One turn moves each row of this set onto another row. After a few examples, where does it send each row asked below?
tado: [-19   0  -1 -12   8   7   2  -2  -1   8   6  -4   0   3   4 -10  -2   8
  -9   0  -1   6]
kizo: [  3  -8 -16   4   2  10   4   9  -1  -5 -10  -6  -2  15   9  -7  -6 -11
  -6  -3  16 -10]
pevof: [ -4  -7 -15   5  -1  10  -5   7   0   8  -5  -3  -6   3  -3  -6   6   3
   3  12  17 -14]
Fera: [-10  -7 -19   9  -1  12  -2  10   9  -6  -6   5   0   9   5  -7  -4  -6
   0   2  19 -17]
Keri: [-15   2   2 -11  -3  10  -8   7  -2   0  -1   8  -4  16   8 -10 -10 -12
  -4   5  12 -14]
fusu: [ -3  -3 -15  -1   0   4   0  10 -10   2 -11  -9  -7  15   1  -5  -4 -10
   4  -5   9  -8]
kasid: [-12   5   1   0  10   6  -2   0  -2  -8   7   3 -12  11  -4  -8 -14   3
 -14 -13  15   9]
vobu: [-13  -5  -2  -7   9  12   6  -3   9   2   6  -2   5   4  11 -12  -4   7
 -19   2   7   4]
nafuz: [-19 -11  -6   7   1   1   0  -9  -4  -7  10   9   8   8  -5  -5  -4  -6
 -11  -3   5   0]
koson: [  5   0   1   0   5   6 -10   4  -3  -2  -4   6 -19  13  -1  -8  -6  -7
  -3  -8  10   0]
dud: [-10   4  -6  -9  -7  -5   0   8   1  -4  -9   1  -2   8 -12   0   2 -12
  -3  -1  15  -6]
nefof: [ -2  -4  -5  -5   0   3   1   3   9  -2  -1   1   4  16  -6   3  -5 -14
  -9   5  25 -12]
geva: [ 2  7 -1 -4  3  1  1  9 10  2 -9 -1 -1  3 -7  3 -4 -3 -3 12 15 -7]
Buput: [-19   1  -2   4   6   4  -4   1 -22   0  -2   1   0   6   1 -12  -3   3
 -15   5  17  -5]
vokur: [-20   5 -13   5  12  11   1   3   0  -7   8   1   4  10   2  -9 -20   2
  -3  -2  11 -12]
lub: [-33   0  -5   0   4   6  -5   2   6   0   2   8   6  11   7  -7  -7   2
 -10  -3  14  -2]
mered: [ -3   3 -16  -7  -2   7  -3   3  20   0   1   3   0  14   2  -9  -5   4
   0   2   7 -15]
lakuz: [-27   0  -3  -4   5   3  -7  -2  -3  13   2   1   1   4  -1  -5   4  12
  -7   6  12   1]
Guz: [ -5   3   2   0  12   4  -4  -3  -4   1   7  -1 -12   8  -7  -6  -8   9
 -15  -6  15  10]
liru: [ 13  -5  -3   0   5   9  -7   0   3   1   3   3 -17  11  -5  -8  -3  -2
  -4  -4  11  -3]
mapi: [-14   1  -3   7   4  -1  -1  -2  -4  -3   1   6   3  -5  -6  -6  -4   4
  -5   4  -5   5]
Lok: [-20  -4 -10   0   4  12   1  -1  14   2   8   3   4   1   2 -10   1  13
 -12   7  16  -4]
favo: [ -1  -3  -6  -8  -7   1  -8   0  -1   7  -9   4  -5  11   2 -11  11   6
 -12   9  11  -8]
Mufe: [-15  -4 -12   5  -1   3 -11  11  -8   4 -12   2  -5  13   3  -3  -1  -7
   5   3  14 -12]
vori: [ -3   1  -4   0  11   9   2  -3   5  -6  13   0 -10   9  -8  -9 -10   7
 -14 -10  17   6]
Genup: [-22  -4  -5  -9   6   4   2  -5   3   2   4  -1   5  14  11  -8  -5   3
 -16 -10   4   5]
fip: [ -7   1 -21   8   7   1   1  -5   1  -1   1  -4   4   4  -5 -10   2  18
 -12   0  11  -8]
zan: [ -8  -8  -1  12  11   7   0  -7   4   0   8   5   9   3   0  -3 -10   2
 -10  10   4  -1]
Zimi: [  6  -3  -5  -1   3  11  -5   4   6  -8   3   8 -17  13  -2 -10  -8  -9
  -4 -10  12  -3]
gemub: [  6  -4 -13   0   2  12   5  11  -6   1  -8 -10  -7   5   2  -9  -3  -4
   0   6  11 -10]

Zimi turns into kasid
fip turns into mered
Now find these:
mapi turns into geva
lub turns into Mufe
kizo turns into Genup

One turn moves each row of this set onto another row. After a few examples, where does it send each row asked below?
baz: [-4 -2 -2 18  5  4  2 10 -4  0 -7 14 -9 -1 -5 -2]
Kudeg: [ -1  -6   5   9   6  -3  -6  17  10 -10  -3   6   0   8   4   0]
Petif: [ -7  -2   0  -3 -11   6   5  -3  15   1 -11   1   3   1  -2 -13]
vosi: [ 5  1  8  6 15 -2 -4  9  5 -4 -3  1 -3  8  2  9]
Perut: [ -5   6   5   1  -5   4  -1  -6   6  12   5  -1  -1   1  10 -16]
zepu: [ 6  3 -1 -8 -2  3  5 -2  8 15  4 -5 -2 -1  0 -9]
bip: [ -8  -2   2   6   6   8  -6 -15   4   1  -1  -1   4   9  15  -3]
zibil: [-3 -9 -4  8  6  5 -2 16  2 -8 -1 10 -8  4 -3 -8]
mip: [ -4  -1  -3  -1   7  11  -4 -14   6   9 -10   1   1   9   3   4]
bep: [  2  -3   1   9   5   4   5  15   1 -10  -6  14  -6   3   0  -2]
zopom: [ -7   3  -5   7  -3  13  -8 -12  10   3  -1  -7   2  -1  -7 -11]
vuta: [ -5  -2   4  17   5  -5 -10  12   8   4  -7   5  -1   4  -3   6]
vutin: [ 7  0 10  8  9  1  3 10  5 -6 -8  3 -6  3  5  8]
Gebov: [  1 -11  -4   3   1  -3   5  -3  10  14   9   5   7  -2  -2 -11]
Tuno: [-1  0  6 22  5 -4 -2 10  2  3 -7  9 -3 -2 -2  6]
sab: [  3   0  -2   1  -2   8  -5  -7  15  -4   3 -12   6   1  -4  -6]
soke: [  1  -1   4   7   8  10   6   9  -2 -10  -8   9 -12   3   4  -2]
lezet: [-11  -4  -1  10 -12   3   2  -6   8   2  -4  -2   3  -3   1 -18]
mibam: [-1  1  4 19 14 -1 -7  3 -2  6 -1  0 -6  0 -3  7]
buzu: [ 2  0  8 21 10 -1 -1  6  0  3 -6  1 -7 -3  1  8]
Veri: [-1 -6 -1 -4  0 -1  4 -3 15 17 -1  8  7  3 -4 -6]
ruk: [  3  -5   0  -1 -10  -1   7  -1  17   5  -6  -7   7  -3  -5  -5]
nen: [  2 -11  -5   6   9   6  -1 -12   1  -1   8  -6   3   4   9  -4]
nupe: [ -7   0  -1  15  12   9  -4   3  -8   0  -2   8 -13   2  -3  -5]
til: [ -8  -4   3  -2  -2   0   2  -5  15  11  -1  12   8   6   5 -12]
Vetak: [ -1   0   3   2  13   9   0   8   0 -10  -4   8 -10   9   1  -2]
lidi: [ -7  -8   1   4  -1  -2   3  -5  10   8   8   9   8   2   6 -18]
som: [ -2   2   0  10  -3   6  -9 -10  13   2   2 -12   7  -1  -3  -7]
taz: [ -7  -6  -5  17   6   2  -6  12   0   6  -6   9  -9   0 -10  -2]
musa: [ 5 -1  8 12  5 -4  1 14  6 -7 -5  8 -1  2  3  6]
tozub: [ -2  -7  -1  11  -9  -3   4  -3  10   6   2  -9   6  -7  -2 -11]
pazi: [  3   1   1   1  -3   1   2  -3   5  12  11  -7  -1  -3   7 -14]
goz: [ -3  -1   2  19   8   8   2   5  -7   1  -6   8 -13  -3   0  -2]
sas: [ -3   8   2  -7  -4   7   1  -5   9  15  -3   1  -2   3   3 -11]
nuves: [ -1   1  -5  -2  -2  14  -4  -8  12  -3  -1  -7   1   2  -7 -11]
bak: [  6  -9  -9   0   9   8   2 -11   3   8   0  -4  -1   4  -2   3]

Petif turns into lezet
Vetak turns into nupe
Now find these:
Veri turns into til
bep turns into baz
vutin turns into soke
pazi turns into zepu
som turns into sab
zibil turns into taz
bak turns into mip

One turn moves each row of this set onto another row. After a few examples, where does it send each row asked below?
rotuf: [  4   7   8  -8   8   2   4   0   5   2   4  -4   1   6  14   7   0   4
   8  11 -18   7   5   2  -4  11  -6  -3  -1   2 -10   2  17  -1   5   9
   9 -12  10  -1  -7  -1   4  -1  -8 -16  -6  11  -4  19   3  -2  -9   2
   1  -8 -10]
teruz: [ 10  10  -8   3  -1   3   3   9  10  16   3  12   8   4  16   7   5  -3
   0 -12   2   3  -5   1  -1  -9   7   0   1   1   3 -15   5   4   8   9
 -10   6   3  -7   9 -14   4   4 -12  -9   2   6   9   5   5   6 -19  -9
 -14  -1 -12]
Feru: [  5   4  -7   0   9  -2  12  -4   5  -5   6 -10   7  15  15  -9  -8  -5
  -3  -1  -6   8  -6  -1   3   3   0  -1   2  -4 -13  -6  12  -4  -1  -7
  -1  -3   1  -8 -12   6   1   1   2 -13  -1  13   6   7  -5   4  -8  -4
   3 -11 -10]
zimes: [  2   6  -9  -1   2   2  14 -19   6  -8  -5   4   0   8  20  -5   9  -1
   4  -9   7  11   5  -1  -2   4   6  -3  -6   1  -2  -9  14   3   6 -12
   6   5   0  -6  -6  -4 -12   3  -3 -10  -9  19  -3   0   1 -13  -9  -4
   1  -8  -2]
lel: [ 14  15  10   4  -2  -4  13 -14   8   6  -9  -8   5   0  11   8  16   2
  13  -2  -3  -4   4   0  -3   6  -6 -10  -4   3  -7  -5  20   5   5   1
   8  -5   8  12  -6  -1  -3   0 -12  -9  -6   9  -8  -3   4 -17 -13  -3
   3   6  -1]
rimit: [  2   8  -9   2  -2  -1   7   1  10  11   4   3  14   4   4   6  -5  14
   0  -4  -8   2  -3  -8   1  -7  -2   2  -2  -5  -5  -4   8   4   1  10
  -1  -5   7 -16  18  -7  10   3 -11  -6   9   4   6   9   5   7 -20 -10
 -14 -11  -5]
nud: [ 19  13   9   4   8  14   7   3   6   8  -7   0   9  10  13   8  -3  -7
   8  -3  -5  26  -2  -8  -3   4   5   2  12   0 -13  -5  18   0   5   9
   0  -7  -2   0   4  -8  10  -1   8  -8  -4  12  -6   5   2  -7  -2  -5
 -14   7   0]
voga: [  3  12  -3   4  18  -5  12  -2  12  -5   5   9  14  12  11   7   1  -8
  12   1  -2   9  -3   1   6  16  -6  -4   3   6  -2   3  16   0   7   2
  -3  11   0  17   8  -3   5  13  -3   0 -10  12  -2   3  -3 -10  -5  16
  -5   6  -8]
ninul: [ 10   4   5   0   2  13  10  -2   9  11   0   2  10   1  17   5  -2 -15
   7   4   9  13   0  -2  -6   0  -8  -2  11   0  -6  -9  22   3   5   2
   5   1  -7   3   4  -9   8   7   4  -8 -10  23 -19   0   5  -3   6  -7
 -17   7  -9]
Sal: [  3  13 -13   0 -12   4  11  -9  14  16   3  12   6   3  11  -2  11   2
   9  -8   0   0   3   1   6 -13  -1   7   2  -4  -5 -16  12   6   6   6
  -2   4  -1  -2   9 -11   5  12 -17  -4  -7   6  -7  -5  13   6 -21  -2
  -9  -2 -15]
zetom: [  6   5  -8   0   2  -4   5 -21  14  -8 -10   4  13   3  18  11  12  -4
   6  -8  -2  -4   8   6   7   8  -1   9   2  -3  -4   4  17   6   0  13
 -11  -3   4  -4  14   0  11  13  -3   3  -1  21  -7  -8  13  -6  -5   1
   0  -7  -3]
faz: [ 10  13   6  -2   1   2   2 -20  15   1 -12 -10  12  15  13   4   8 -16
   8   5   0  -7   1   3   3  15  -8  -4   0  -1  -5   3  14  -3   6  13
  -5  -6   5   2   8   5   6   4  -5  -1 -15   4  -9  -7   8  -6  -8  -1
  -4   5  -4]
giv: [  1  12   1  -4   4   2  -1 -22  13   5  -5  -7  10  20  10   0   0 -11
  -1   5  -6  -4  -4   1   6  10  -8  -1   1  -8  -6   3  12  -4   6  20
  -7  -7   7 -13  13   8   9   4  -3   0 -10   5  -5  -2   4   4  -8  -4
  -9  -3   2]
pigad: [  5   2  -7   3  -4  -5  18 -17  15  -4   6 -10   5   8   7  -4   5  -3
  -3 -10  -3  10 -16  -9   4   2   7   0   2   3  -4  -2   9  -8   3  -8
   0   2  -4  -3  -5  -4  -1   7   0 -10  -5  20 -11  -6  -2  -1  -9 -12
 -10  -5  -1]
mapa: [  4  10   7   7  -1   0  16 -16   4  -3   2  -5   0   4  13  -6   2   1
  -2   0 -10   4   1  -5   9   9  -2   2  -3   0 -14  -9  25  -1  -7  -9
   7   4   1  -6  -3   5   2 -10 -12  -9   0  14  -8  -3   5  -9 -14  -3
   2 -12  -9]
nusu: [  5   5   5  -2  18  -4  12 -10  21   1   7   1  -3  12  10   3   5   4
  18  10  -1  11  -2  -2  -4  11 -12  -6  -1   5 -10  11  12   3   6   8
  -2   0   4   1  10   2  -5   5  -8  -8 -11   7  -2  10   0  -6   9   8
  -5  -1 -10]
desab: [  5   5  -6   4  18 -10  14 -12  19   2  11   4   1   9  11   2   6   6
  12   1   5  10 -12  -2  -2   6  -9  -4   3   8  -7   5  11   3   8  11
 -10  14  -1  -3  15  -2  -5   5  -5  -4  -4  11   3   6  -2  -3  10   2
 -10  -3 -10]
Tidon: [ 10  10 -15   5   2   0   8   4  10  12   5  14   8   1  16   7  10   1
   0 -11   5   6  -8   0   3  -4   4   2   0   3   3 -13   3   7   8   9
  -8   8   2  -7   9 -12   5   6  -7  -5   4   6   9   2   6   7 -16 -11
 -12  -1 -14]
kul: [ 18   7   6   1  10  -3   8  -7   6   9   5 -10  10   3   6   9   4  -9
   4  -6  -9   6 -12  -6   2  10   2  -2  15  14  -6   6  13   1  -2  10
  -6   1  10   5 -10  -6  11   5  -6 -14  -6  20  -3  11  -2   3  -5 -13
  -9  -7  -4]
ful: [  4  11  -6   1 -15   1   7  -2  14  19   4   8   2   1   6  -1   6   1
   7 -11   2   0   3   2   4 -18  -1   4   5  -4  -1 -17  11   5   9   4
  -4   6   0  -4  12 -14   3   8 -18  -6  -5   4  -7   1  10   4 -17   0
 -12  -2 -15]
Kir: [ -1  18   0   9  18  -4  13  -4  12  -2   4  11   8  16  13   3   8   1
  11   4  -4   4 -10   3   7  10  -8   0  -3  -1 -10  -5  18   1   6  -2
  -3   8   4  11   8   9   6   7 -11   3  -6   6   2   3  -1  -9 -11  16
  -2   6  -9]
Diga: [  1   8  -1   3  -2  -3   4   6  11  13   1   7  12   1   7   8  -3  16
  -2  -5  -5   4  -2  -5  -2 -11   1   4  -2  -3  -1  -8   8   2   2   5
  -1  -5   8 -10  16 -12  10   4 -16  -5   7   4   1   8   2   6 -22  -8
 -15  -9  -8]
Gup: [  3  12  -1   6  -6  -4   4   1  10  14  -5   4   7   7   9   3   4  14
  11  -6  11  -2   0   0  -6 -16  -4   1   0 -11  -7 -13  12  16   6   0
  -3  -2   6 -10   7  -6   7   5 -23 -11   1   5   2  10   4   3 -18  -3
  -5  -4 -12]
debi: [  9   6   5  -2   9  -4   4 -17  15  -6  -6  -2  11   5  11  15   5  -8
   9  -4  -3   2   4  -1   7  18   1   3   6   6  -5  13  20   7  -3  14
 -12  -6   8  -4  11   3  16   8  -5  -4  -2  24  -5  -1   8  -2   0  -5
  -3  -5  -2]
fep: [  6   6  17   7   4  16  13   9  11   3 -14  -7  12   7  17  15   1  11
  11   3  -4  11   3  -4  -7   7  -3   1   5  -5 -16   1  18   0   4  -4
   3  -8  -2   1   9  -5  10   5   5 -16  -3  13  -8   3   0  -3  -5   1
  -8  -2  -4]
mot: [  9   6  15   6   8  11  18  -9  11   8 -12  -1  16   2  12   7   4  -1
  15   2  10   1  11  -1  -9  -8   0  -3  11  -3 -20  -5  22   3   6  -3
   5  -3  -1   7   5  -6   6   8   3 -10  -6  14 -10   2  -1  -8   1  -7
  -5   0 -10]
pufi: [  6   5  -8  -9   2  -4  11  -7   8   4   2  -3  15   1  12   4   4  -6
   9 -13  -4   5   7   5  -9  10  -4  -9   9   8   3  -1  10   1   8   0
   3   5   2  12  -5 -14  -7  21   1  -7 -16  19 -10   4   3  -3  -7   4
  -7  -2  -4]
Deg: [  0  12  -5   5  -2   1   8  -5   7  17  -3   3   8   9   9   2   7  16
  11  -2   9  -3  -2  -4  -2 -12  -6   2  -4 -11  -6 -12  11  15   5  -2
  -1   0   6  -9   7   5   5   5 -22  -8  -1   2   5  12   3   6 -18  -3
  -4  -2 -13]

voga turns into debi
pufi turns into kul
ninul turns into nud
Now find these:
ful turns into teruz
zimes turns into pigad
zetom turns into desab
Tidon turns into rimit

